Each row has a name. Each piece below is followed by the name of the row it came from. Each question is about the rows just above it. Some pieces are copies with a little noise.

[168 161 105 144 168 111  93]  Tuked
[103  87 165 130  94 162 166]  nul
[128  83 174  88  93 136 172]  gaba
[150 125 123  97 162 113  77]  pasa
[119 163 130 148 158 129 107]  Git
asked: [103  87 165 130  94 162 167]  nul
asked: [118 162 131 149 157 130 106]  Git

[175 151 173 188 170  83] -> Git
[ 91 138 108 122 166 150] -> vop
[ 93 166 138  63 117  96] -> gaba
[159 121 174 171 129 108] -> pasa
asked: [ 91 138 108 123 166 150]  vop
asked: [158 121 174 171 130 108]  pasa
asked: [175 151 173 188 170  83]  Git

[107 133 147 128 129 117 134] = fos
[107 133 148 128 129 116 134] = gaba
[111 133 139 128 131 123 133] = nof
[111 133 141 127 127 118 132] = pasa
[194  85 112 105  78 131  89] = Git
asked: [111 134 139 127 131 122 133]  nof
asked: [107 133 147 128 129 117 134]  fos
The row with [111 133 141 127 127 118 132] is  pasa
Where do [107 133 148 128 129 116 134] appear?  gaba
asked: [192  85 111 105  81 128  90]  Git

[179 181 139 130 132 132 134 138 149 139 163] = fos
[193 170 144 130 131 131 130 135 148 136 168] = nul
[170 186 136 129 133 133 140 140 148 141 160] = gaba
asked: [194 170 145 130 130 131 131 137 148 136 167]  nul

[148 149 156 165 103 177 154 149 103] = mufi
[ 80  85 125 112  99  96  95 124 126] = fos
[101 147 102 113 115 105 179  83 169] = tulu
[101 125 164  90 156 103  85 136 151] = nul
[ 93  95 100 118 105 135  90 103 101] = pasa
[ 96  89 112 166 154 143 125 150 137] = Git
[ 80  85 125 112  99  92 100 113 129] = sifu
asked: [ 93  95 101 118 105 135  90 103 101]  pasa
asked: [100 126 164  90 156 105  84 136 151]  nul
asked: [148 148 156 165 104 177 153 149 104]  mufi
asked: [ 80  85 124 110  99  95  93 123 127]  fos

[130 117  75 139 157 140]  gaba
[ 84 142 136 139 140  95]  mufi
[134 120 106 140  77 105]  Pafep
[ 86 148 130 142 160 104]  Tuked
[130  68 124 111 124 135]  sifu
[139  75 135 107 115 141]  tulu
[130  68 133 111 124 135]  pasa
[111 135 128 140  85  92]  vop
[116  73 116 123 114 120]  Git
[153 174 107 145 113 133]  nul
asked: [116  73 116 123 114 120]  Git
asked: [139  75 135 107 115 143]  tulu
asked: [131  68 123 110 125 136]  sifu
asked: [ 86 148 130 142 160 105]  Tuked
asked: [131  68 135 110 123 135]  pasa

[121 123 154  82 100 149  82  76 133 175 115 119] -> fos
[162 132 117  98  97 130 102 189 152 150  82 134] -> Tuked
[ 81 105 115 104 140 116 156 147  96 100 102  84] -> vop
[164 176  87 177 101 179 161 177 170  95 191 172] -> pasa
[175 134 150 151 104 179 140 160 181 106 131 155] -> Git
[ 81 105 107 104 140 116 156 147  96 100 102  84] -> gaba
[152 144 166 166 102 138 119  75 147 140 183 142] -> sifu
[117 146 119  94  98 142 103  72 123 129 155 137] -> tulu
asked: [175 135 150 150 105 179 140 160 182 106 131 155]  Git
asked: [117 146 120  94  98 143 102  71 122 128 155 136]  tulu

[132 117 140 114 143 143 140 139 118  93 111 101 154 144 155 130 150 155
 138]  fos
[138 132 122 116 134 156 134 104 115 120  97 127 127 168 158 138 155 116
 156]  vop
[123 127 123 134 104 127 105 128 106 159 125 164 100  89 119 146  75 100
 119]  Tuked
[127 150 108 146 122 114 125 100 160 173 152 148 106 143 101 113 118  96
 135]  sifu
[133 146 113 134 136 125 137  98 153 145 133 128 121 169 122 115 168 110
 138]  Pafep
[122 120 130 129 105 125 107 138 100 143 122 156 109  83 115 148  77 113
 126]  gaba
[131 141 122 136 145 107 146 117 169 122 152 108 139 162 124 101 171 137
 116]  nof
[118 132 128 147 124 101 124 144 157 153 171 131 124  98  98 108 105 136
 117]  mufi
[117 131 127 147 119  96 120 144 151 146 168 139 117  91  89 114  82 128
 110]  pasa
[119 107 152 126 136 113 133 178 128 102 147  99 158  89 124 119 120 178
 108]  nul
[127 124 124 118 107 156 109 115  83 130  90 161 104 115 137 162 100  97
 145]  tulu
[132 126 134 120 147 136 145 129 136 107 122 100 150 157 150 119 181 149
 134]  Git
asked: [131 141 122 136 145 107 146 117 170 122 152 108 139 163 124 100 171 137
 115]  nof
asked: [120 105 152 126 139 113 132 179 128 100 147  98 158  90 124 118 121 175
 108]  nul
asked: [118 130 127 146 118  96 121 145 150 145 168 140 116  92  89 115  81 128
 110]  pasa
asked: [132 116 142 114 142 144 140 139 119  94 110 101 155 143 155 130 151 156
 137]  fos
asked: [132 126 134 120 147 137 145 128 136 107 122 100 150 157 150 120 181 148
 135]  Git

[101 178 156 170 140] -> nul
[186 101 156  76 162] -> sifu
[ 76 166 150 156 149] -> vop
[ 88  80  82 158  68] -> tulu
asked: [100 177 155 170 139]  nul
asked: [186  99 157  76 163]  sifu

[149 106 133  89 183 164] -> tulu
[149 106 133  89 100 129] -> sifu
[161 103  95 130 143 133] -> Git
asked: [149 106 133  89 100 129]  sifu
asked: [150 107 133  87 184 164]  tulu

[124 114 104  90 112 128 166]  tulu
[149 141 148 178 169 138  95]  mufi
[138 121 114 145 138 136 110]  sifu
[120 151 150 134 148 114 138]  vop
[107 114 104  90 112 128 166]  nul
[134 129 133 155 159 129 118]  fos
asked: [124 114 106  90 113 126 167]  tulu
asked: [138 121 115 146 138 136 110]  sifu
asked: [106 115 105  90 111 129 167]  nul

[119  73  82 147 137 154 106 162] = gaba
[119  72  82 147 137 154 106 162] = nof
[123 119 115 129 140 147 125 157] = pasa
asked: [123 119 117 128 139 147 125 157]  pasa
The row with [119  72  82 147 137 154 106 162] is  nof
asked: [119  73  82 147 137 154 106 162]  gaba

[128  78 146 172 116]  Pafep
[119  97 163 164 108]  nof
[138  99 114 188 111]  tulu
[127  84 170 151 128]  fos
[158 117  95 169 133]  vop
[158 104 108 186 114]  sifu
[130 104 136 180 113]  gaba
[157 123  86 148 135]  Tuked
asked: [157 118  95 169 134]  vop
asked: [121  98 161 164 107]  nof

[156 106 169  87  92 194] = Tuked
[180 116 148  84  96 178] = sifu
[155 131 191  92 159 158] = mufi
asked: [156 106 169  86  92 195]  Tuked

[124 104 188 129] -> Pafep
[124 104 123 123] -> pasa
[117 164 138 158] -> Git
[119 153 121 167] -> nul
asked: [124 105 188 128]  Pafep
asked: [119 154 123 167]  nul
asked: [127 105 126 122]  pasa
asked: [117 163 138 158]  Git

[110 186 158 110] -> nul
[111 174 155 113] -> nof
[132 117 125 133] -> tulu
[111 174 153 113] -> Tuked
asked: [111 184 157 110]  nul
asked: [111 174 153 113]  Tuked
asked: [132 117 124 132]  tulu

[124 122 138  89  78 128 176 155 117 128 185  87 186 161 120 129 169 108
 175 110  76 135  78  91 170 135 146 103] : tulu
[ 98 140 108 152 174  82  74  84 176  79 187 132 137  89  70  80 116  91
 162 158  80 147  78 155 182 133 156 110] : Pafep
[151  77 159  85 142 130 113 105 108 155 130  98 142 173 188 166 142  88
  87 109 131  95 140 186 142  73 135 187] : gaba
[ 71  98 183 133 185 118 119 108 107 178 101 132 137 125 185  76  83 100
 119 155 182 166 148  81 167  92 177 116] : mufi
[ 71  98 183 133 185 118 119 108 107 178 101 132 137 125 185  76  83 100
 119 155 164 160  78 143 105 140 122 172] : sifu
[124 122 138  89  78 106  72 155 117 128 185  87 186 161 120 129 169 108
 175 110  76 135  78  91 170 135 146 162] : fos
[118 176 180 148 126  71 183  95 109 146 164 169 146 106 167  74 120 162
 105 161  84 146 122 186 103 162 173  94] : pasa
[181 182 109 154 165  90 159  97  94 183 173  97 119 166  78 185 120 146
  89 133 143  99 101  77 164  92  94 124] : Tuked
[113 172 144  79 126  94  71 184  79  74 183  92 108 100 152 152 182 160
 134 177  85  82 143  80 101 137 170 180] : nul
asked: [124 123 138  88  79 129 175 155 118 129 185  87 186 160 121 130 169 108
 175 110  76 135  78  91 170 135 145 103]  tulu
asked: [ 98 139 108 153 174  82  76  84 175  81 187 133 137  90  69  81 116  90
 162 160  80 147  78 153 182 134 156 111]  Pafep

